In the rows, zero is written as 128.
Each path below is one point turned by a fixed rotation once a step. After each direction that follows a path, write how fast that rotation turns it, in degrees per step (0 if it stays still).
Each turn is a multiple of 5 degrees from 10 to 175, or 0.
Each row of a path follows its step; steps can be skipped.

step 1: [136 136 132 128 114 132 124 125 119 117 125 140 122 121 134 128 127 132
 113 107 137 141 129 131 133 131 136 120 124 143 126 142 117 112 121 119
 133 130 138 132 127 123 132 133 133 144 127 135 114 122 135 129 123 135
 140 137 130 124 139 134 124 125]
step 2: [143 135 140 138 124 135 120 128 130 132 129 121 114 123 120 137 129 124
 126 124 136 134 116 123 133 121 120 125 131 114 126 141 114 121 133 121
 127 124 134 144 136 141 144 124 124 118 124 131 122 115 137 126 127 116
 140 132 132 129 134 136 142 139]
step 3: [147 129 131 131 123 133 112 125 130 124 135 114 125 120 119 135 132 131
 134 123 125 128 138 125 126 123 130 141 129 114 126 137 119 114 142 129
 131 134 117 132 132 126 120 126 123 118 115 141 125 134 140 120 110 147
 122 128 129 124 121 129 118 124]
step 4: [130 124 130 108 115 131 131 131 125 129 130 125 125 133 127 120 140 118
 127 119 124 140 133 124 127 116 121 111 142 130 138 125 120 113 134 135
 123 121 137 120 146 121 123 130 115 129 116 135 128 121 136 121 121 141
 130 121 113 117 134 133 125 125]
step 5: [138 129 127 114 132 135 137 136 133 128 122 128 121 133 117 140 127 134
 137 120 109 124 108 127 119 137 123 116 128 133 126 137 113 125 126 138
 123 126 138 138 139 131 113 123 124 136 119 142 125 123 131 117 128 112
 123 126 135 123 128 135 124 128]
step 8: [140 122 134 119 132 139 118 137 133 121 110 130 124 126 129 132 140 138
 137 128 122 119 120 123 112 106 127 129 128 123 132 124 127 132 139 133
 136 125 132 125 111 126 143 136 133 114 121 145 133 122 128 122 125 124
 121 131 133 118 124 132 118 132]
step 9: [118 133 125 120 121 125 123 122 118 123 116 127 119 138 124 112 119 142
 141 133 124 131 128 127 132 112 138 124 143 131 130 136 131 117 147 144
 130 123 118 126 121 120 129 134 137 144 118 143 134 128 134 133 121 129
 125 133 127 126 129 137 132 123]
step 10: [130 147 125 105 131 121 128 129 118 130 137 120 117 134 141 129 129 135
 123 125 117 140 116 116 129 118 130 120 123 127 134 137 116 129 128 131
 122 123 124 117 129 129 126 130 137 127 126 140 133 123 132 142 148 120
 128 115 139 133 124 133 134 123]
step 11: [135 133 127 123 132 139 126 124 115 108 126 133 143 145 139 152 136 130
 127 125 124 131 125 130 128 118 123 132 118 134 129 129 126 131 133 130
 139 123 121 134 139 134 132 132 143 132 130 139 121 140 140 138 122 122
 134 130 145 129 121 134 124 128]
step 12: [124 135 130 125 122 126 119 135 128 112 124 131 121 135 126 117 125 118
 139 119 128 144 135 136 149 120 121 142 124 123 125 132 126 137 130 118
 132 124 132 123 132 134 143 132 142 134 125 143 117 132 127 128 119 130
 133 118 132 120 147 138 129 134]
Speeds:
[128 125 128 126 129 129 129 128 127 126 128 131 129 128 132 132 132 124
 124 131 130 126 127 131 125 126 125 125 126 132 130 129 127 125 127 129
 129 127 130 125 128 128 127 127 128 127 129 128 125 124 127 130 130 132
 129 128 129 126 129 129 126 124] | 110
[125 127 127 128 125 129 128 124 128 128 130 127 123 127 128 128 133 125
 131 131 127 128 129 125 127 128 128 130 129 127 127 124 128 127 133 129
 127 129 128 132 124 128 127 130 127 128 130 132 130 127 128 125 131 129
 130 128 126 127 128 129 127 127] | 70
[124 127 128 126 128 129 127 128 124 131 127 126 125 124 128 128 127 129
 127 127 128 127 125 128 128 128 128 123 130 129 126 126 126 127 125 130
 133 127 125 126 125 128 126 125 126 132 130 129 125 131 128 128 126 127
 128 125 129 125 127 127 128 130] | 80

step 0: [144 145 117 119 128 131 128 120 135 116 132 128 145 120 120 125 124 137
 120 128 119 126 121 126 115 123 134 119 129 124 137 129 119 124 126 133
 123 124 126 128 137 130 141 123 130 123 122 144 144 132 134 126 125 110
 136 114 126 133 132 149 128 127]
step 1: [115 113 133 134 121 124 127 128 129 134 140 142 131 117 119 127 121 130
 118 114 130 129 118 131 127 143 120 121 111 146 124 112 126 135 132 135
 121 117 120 122 122 119 136 116 129 138 131 136 136 118 131 127 127 120
 118 127 119 130 130 135 131 115]
step 2: [123 130 120 131 137 123 121 141 139 119 144 136 136 128 115 140 132 128
 116 123 118 116 136 119 108 112 124 132 132 122 126 129 123 133 135 132
 113 139 127 125 129 133 136 123 140 109 125 138 133 120 120 120 122 133
 123 131 119 127 133 125 120 127]
step 5: [135 130 118 112 139 123 136 138 141 133 123 118 136 134 133 122 126 136
 122 122 137 137 133 132 131 125 127 145 132 132 135 116 145 136 128 133
 132 118 116 118 141 140 137 130 121 115 127 132 138 117 121 131 124 131
 135 123 129 120 144 139 129 130]
step 6: [143 115 123 140 117 129 127 139 143 129 122 144 124 117 134 131 139 128
 115 125 124 131 121 140 116 130 141 131 126 130 131 113 127 123 125 114
 120 120 132 130 139 128 126 127 119 149 130 141 126 125 125 124 137 122
 136 132 134 122 133 139 120 129]
step 7: [128 130 113 122 125 123 131 132 123 116 123 133 126 136 130 124 129 138
 134 118 142 102 122 127 121 130 132 141 118 136 136 132 131 136 135 126
 123 122 130 123 129 129 130 133 130 127 150 134 139 114 125 125 112 134
 136 137 116 125 136 133 125 113]
step 8: [135 133 132 122 125 128 122 141 125 133 127 137 125 121 131 134 122 134
 123 123 120 130 134 129 122 139 144 129 137 128 111 119 115 136 137 133
 130 120 131 128 131 149 117 135 129 132 115 152 132 129 122 120 113 118
 136 130 117 136 128 138 121 130]
step 9: [133 138 125 130 117 134 128 136 143 132 127 123 134 118 115 120 137 136
 143 120 122 115 112 132 115 138 123 100 125 130 125 132 131 132 136 129
 122 132 118 128 133 127 131 128 130 132 133 136 131 120 136 142 120 128
 140 124 115 125 129 127 133 114]
step 10: [122 137 125 117 131 108 134 139 130 121 130 145 138 126 125 122 123 138
 134 128 118 123 130 120 138 130 130 121 133 130 117 113 132 150 133 134
 128 124 119 117 131 133 136 114 136 133 123 136 136 137 116 125 131 122
 109 130 127 122 133 128 120 123]
step 13: [126 127 111 127 143 137 124 139 131 124 145 135 131 128 139 144 130 124
 125 119 136 129 127 137 120 129 135 139 133 138 135 125 128 126 128 125
 124 122 128 129 121 141 142 133 128 114 113 147 133 129 138 137 122 125
 111 126 118 116 136 126 126 122]
Speeds:
[130 129 128 130 127 129 131 131 127 128 126 128 125 127 130 127 130 125
 133 130 128 130 129 127 126 128 130 130 127 127 129 130 127 131 129 129
 130 123 132 127 132 130 127 129 125 130 131 129 130 125 125 130 128 131
 131 132 131 130 129 128 131 128] | 35
[130 127 128 128 132 129 131 125 123 125 125 127 130 127 128 128 126 130
 130 129 131 127 131 130 126 130 133 127 127 126 126 128 126 126 129 127
 131 130 132 129 126 128 126 127 129 126 130 128 128 125 129 124 127 129
 129 127 126 131 129 126 124 128] | 85
[129 127 128 126 123 129 133 129 130 127 125 125 128 133 129 130 130 125
 128 128 130 130 128 130 133 125 130 129 129 127 129 127 126 128 125 128
 129 128 130 127 131 124 131 126 129 128 128 131 126 128 131 127 130 128
 126 127 127 127 132 129 126 125] | 55

step 1: [122 130 121 127 133 131 127 131 124 119 126 124 136 139 133 128 136 119
 132 135 124 146 134 116 139 108 127 126 106 115 124 123 126 127 128 125
 133 128 118 126 139 142 121 130 120 112 124 118 122 135 124 130 126 123
 124 133 126 109 129 139 126 131]
step 2: [130 123 132 126 127 139 130 129 123 134 117 141 118 123 135 128 131 127
 133 139 130 140 133 121 130 121 128 107 118 126 129 114 133 119 134 112
 128 137 123 132 124 129 118 152 136 121 135 124 130 130 128 134 113 131
 128 139 126 128 117 117 136 125]
step 3: [129 133 112 117 133 130 134 140 121 127 126 125 126 133 136 122 132 123
 121 124 132 130 129 126 133 113 125 114 139 118 139 131 126 122 136 122
 127 146 116 129 141 127 114 129 129 138 115 112 131 124 117 135 116 137
 139 132 134 118 134 128 123 124]
step 4: [118 140 120 121 144 140 113 121 121 139 122 130 135 130 126 136 132 121
 130 135 140 127 139 123 121 119 127 121 112 137 130 126 127 127 135 129
 121 142 116 122 134 135 115 130 134 124 133 131 113 134 132 137 127 129
 122 141 133 121 129 134 115 128]
step 6: [127 122 119 103 131 133 136 134 138 129 123 128 125 133 129 131 115 119
 127 143 136 135 125 127 123 124 123 117 111 127 126 125 140 114 128 136
 131 137 123 138 136 126 118 128 137 127 120 123 136 135 120 139 115 128
 139 138 130 133 119 126 122 122]
step 7: [122 133 115 116 127 120 128 116 120 137 133 144 122 127 116 135 127 119
 128 123 131 132 124 121 137 122 143 125 126 119 139 128 127 126 127 134
 128 148 121 132 145 131 112 134 122 128 129 118 120 126 129 132 121 120
 126 138 134 116 123 118 119 140]
step 9: [115 119 127 120 124 118 133 126 136 130 108 134 139 130 134 133 123 127
 132 139 134 144 126 125 124 110 127 121 125 118 124 123 129 114 142 134
 133 141 125 129 141 139 129 127 126 133 122 124 118 134 135 126 115 135
 126 135 115 120 131 119 135 131]
step 10: [121 130 119 125 136 131 137 120 129 130 124 137 121 131 122 133 124 113
 113 124 145 136 134 133 121 123 126 132 127 123 117 122 128 123 130 130
 122 139 123 129 131 129 119 144 145 124 131 114 131 120 115 127 126 127
 143 147 127 119 123 114 133 129]
step 11: [105 138 125 123 132 130 120 127 139 136 134 125 125 137 120 135 125 115
 123 138 132 122 133 125 129 129 128 117 142 119 135 136 130 131 138 126
 139 144 123 133 143 131 116 139 120 135 117 128 121 124 122 132 126 134
 121 143 119 125 119 136 131 130]
step 12: [116 118 113 120 138 129 122 118 128 126 122 123 135 127 129 131 125 125
 116 135 137 139 130 129 126 108 129 113 115 133 118 127 127 139 138 125
 130 132 126 136 136 130 134 124 118 114 129 123 114 123 125 122 129 132
 134 142 123 139 123 126 120 143]
Speeds:
[126 128 132 129 130 125 128 129 128 127 129 129 132 125 128 127 126 127
 130 128 128 132 130 129 126 131 126 128 124 126 128 126 128 127 125 126
 127 127 131 130 130 128 128 129 132 130 127 126 132 129 124 128 125 128
 129 127 127 126 126 130 132 132] | 90

step 0: [137 120 121 140 122 126 118 139 120 129 125 132 122 129 123 135 138 133
 155 129 141 119 125 133 131 134 128 124 134 140 124 116 128 125 118 140
 126 115 127 133 130 126 129 142 149 142 134 122 137 119 133 128 121 132
 122 122 115 141 125 125 139 117]
step 1: [135 132 125 121 123 121 130 129 123 140 126 121 136 134 125 109 124 121
 132 133 125 135 130 119 130 132 141 137 126 132 113 127 143 130 108 128
 127 134 132 144 116 125 131 123 132 116 133 134 129 132 142 119 139 136
 110 133 135 130 130 153 139 119]
step 2: [114 126 124 134 129 126 128 125 126 127 141 132 136 129 140 129 128 125
 151 141 138 108 117 120 128 133 124 135 136 126 124 128 137 125 139 124
 122 125 123 126 123 136 137 134 127 145 131 135 106 121 132 133 135 130
 131 136 136 132 146 127 149 122]
step 3: [139 128 119 136 128 142 127 142 119 118 141 125 126 126 127 114 137 132
 135 129 116 128 124 140 121 134 125 138 139 128 124 136 126 127 112 122
 128 127 129 127 127 133 123 124 131 126 129 123 145 131 147 132 118 150
 135 121 136 129 123 134 153 135]
step 4: [114 124 114 125 136 127 109 125 124 120 119 125 137 138 127 129 132 111
 133 131 135 134 129 120 119 133 131 118 121 138 132 132 132 114 132 131
 141 135 112 146 130 132 133 128 142 122 146 128 127 127 127 124 123 131
 126 120 148 128 140 137 140 118]
step 6: [122 132 125 135 126 133 124 134 118 122 123 129 142 150 135 135 130 130
 124 127 125 120 108 128 125 135 116 122 123 124 128 118 132 111 113 115
 127 109 127 138 125 109 130 123 137 133 126 120 136 128 121 136 122 130
 129 124 121 140 127 134 149 121]
step 7: [130 125 136 123 131 141 117 112 140 133 127 136 130 132 126 123 135 113
 113 130 125 131 117 118 125 145 134 122 141 141 122 131 133 145 128 128
 120 128 136 126 121 127 140 130 136 121 150 126 127 138 135 120 141 136
 124 123 133 127 122 137 147 135]
step 9: [144 145 125 144 119 116 132 134 127 123 125 132 138 126 117 119 126 130
 122 139 127 131 127 135 138 130 119 134 131 131 117 129 130 132 116 130
 120 123 128 129 114 119 135 128 139 132 145 125 131 130 121 125 119 146
 123 103 128 127 138 144 136 136]
step 11: [125 134 100 132 130 136 124 145 133 124 129 129 115 129 140 120 129 138
 135 129 131 122 117 136 116 134 127 129 123 131 120 140 127 142 127 125
 118 131 128 120 118 138 130 127 117 139 135 133 119 130 130 135 131 131
 111 118 114 130 123 148 140 134]
step 12: [113 121 123 132 136 129 131 134 127 128 134 116 138 134 128 128 125 113
 125 127 140 120 125 132 125 128 131 116 127 137 119 135 124 129 109 132
 133 115 128 118 119 123 127 117 135 135 128 124 142 119 117 124 120 150
 140 127 139 127 142 143 135 111]
Speeds:
[130 129 127 130 132 127 128 131 129 130 127 129 128 132 127 129 125 127
 127 130 124 129 134 128 128 127 126 130 131 128 126 131 129 125 130 130
 125 129 129 126 128 131 126 127 128 130 129 127 129 133 127 127 133 130
 127 128 127 127 124 128 130 129] | 175
[126 133 128 130 128 128 127 131 126 126 126 125 127 128 129 128 126 132
 127 127 125 129 128 128 127 133 128 129 129 128 128 129 127 129 126 127
 126 129 128 135 132 124 127 129 126 129 128 127 128 130 126 125 127 131
 128 129 127 127 128 132 126 126] | 135
[129 127 122 127 130 128 129 128 126 127 130 131 125 129 126 124 126 129
 127 128 130 128 129 127 133 128 128 128 130 127 128 127 130 126 125 126
 132 126 129 129 130 128 130 123 127 127 127 126 128 130 126 128 123 126
 125 129 126 130 126 130 128 131] | 135
[130 125 130 125 129 131 127 130 130 131 127 129 126 128 130 123 128 128
 126 126 132 130 129 129 129 128 128 131 134 129 127 126 126 129 127 127
 123 125 130 127 129 129 129 129 130 128 126 126 126 129 129 126 126 129
 131 125 131 126 131 128 126 126] | 160

step 0: [129 118 125 140 127 121 126 132 127 123 138 127 126 127 142 127 129 139
 133 109 131 117 134 124 129 133 128 129 139 132 115 129 111 138 138 133
 132 133 115 141 121 131 131 130 122 128 141 120 134 118 128 132 134 133
 126 121 132 139 129 135 142 126]
step 1: [123 125 136 125 134 130 133 127 128 124 134 125 139 135 138 129 135 145
 139 126 119 125 124 128 130 135 122 117 127 127 128 135 115 129 116 132
 135 126 141 143 133 132 128 138 132 154 142 122 134 127 130 134 127 143
 138 129 125 128 127 125 124 131]
step 2: [130 124 122 135 134 126 149 129 139 123 132 129 138 122 137 110 124 139
 127 129 131 132 127 126 137 130 131 125 135 125 113 134 115 124 132 132
 120 137 131 122 117 142 132 122 116 129 138 117 126 131 127 129 123 141
 133 135 121 134 130 124 143 132]
step 3: [119 118 140 128 131 134 124 140 117 131 131 124 127 135 133 117 128 134
 134 123 131 132 129 130 122 129 134 115 135 129 121 128 118 126 131 125
 132 130 130 131 137 122 136 147 123 125 138 120 150 130 138 123 119 141
 133 132 111 139 130 125 137 131]
step 4: [137 122 138 120 132 128 139 125 139 124 126 121 130 149 130 117 117 133
 143 138 130 130 130 131 123 133 130 130 141 121 110 142 119 124 124 121
 127 118 131 127 122 126 141 125 119 143 131 124 122 123 126 125 120 132
 127 129 123 138 126 124 123 123]
step 5: [124 120 134 139 127 122 140 139 132 134 134 129 141 131 135 121 139 128
 121 118 130 124 133 129 126 129 136 131 143 133 120 137 123 135 130 122
 143 125 121 122 138 132 133 138 126 129 126 118 119 137 135 112 112 132
 125 127 129 140 121 125 139 126]
step 6: [126 117 139 126 127 142 140 126 121 140 140 124 128 133 127 121 125 136
 131 136 141 128 135 121 130 138 132 123 135 133 127 139 111 117 118 126
 136 115 116 130 133 132 125 133 126 138 130 124 130 121 138 126 129 129
 133 124 130 131 144 134 121 115]
step 7: [120 113 132 141 126 119 132 125 139 135 132 132 139 129 138 135 135 135
 130 144 145 118 129 123 126 131 129 140 126 117 112 120 128 127 118 127
 132 120 130 121 120 130 137 136 126 133 136 113 120 126 125 125 123 134
 131 120 126 135 130 131 136 124]
step 9: [125 119 126 127 124 127 134 129 126 132 139 128 134 126 134 133 126 138
 137 145 122 132 144 122 135 138 127 138 145 126 121 120 120 127 124 131
 135 135 126 135 121 127 138 136 132 146 139 120 129 125 132 140 126 147
 123 123 127 127 126 123 116 131]
step 13: [124 124 137 146 118 120 154 139 130 124 131 124 129 134 140 120 127 134
 134 128 130 119 121 141 137 124 133 119 143 134 128 134 134 124 137 121
 132 118 126 127 127 136 131 128 131 136 130 124 137 130 134 118 119 136
 135 136 127 124 126 133 130 124]
Speeds:
[130 127 133 127 130 126 126 127 128 126 130 129 128 128 127 130 128 127
 129 126 129 127 129 128 128 130 129 128 130 128 130 129 130 128 130 132
 132 127 124 129 129 127 127 127 127 133 127 128 123 131 129 130 128 123
 128 131 129 129 130 130 133 124] | 60
[124 128 129 126 131 128 127 124 128 128 132 128 126 130 129 132 129 130
 132 128 125 130 125 126 128 128 127 131 130 128 129 128 126 125 124 128
 130 130 131 126 127 128 132 128 123 128 126 131 130 127 129 126 129 127
 126 128 129 124 129 126 128 126] | 135
[128 128 128 127 129 127 124 127 127 125 124 129 124 127 130 126 126 129
 128 126 125 133 128 129 129 127 129 128 129 129 129 129 129 126 127 128
 127 131 127 127 128 130 130 128 128 130 130 129 126 133 128 129 129 132
 130 129 120 131 129 123 128 130] | 45
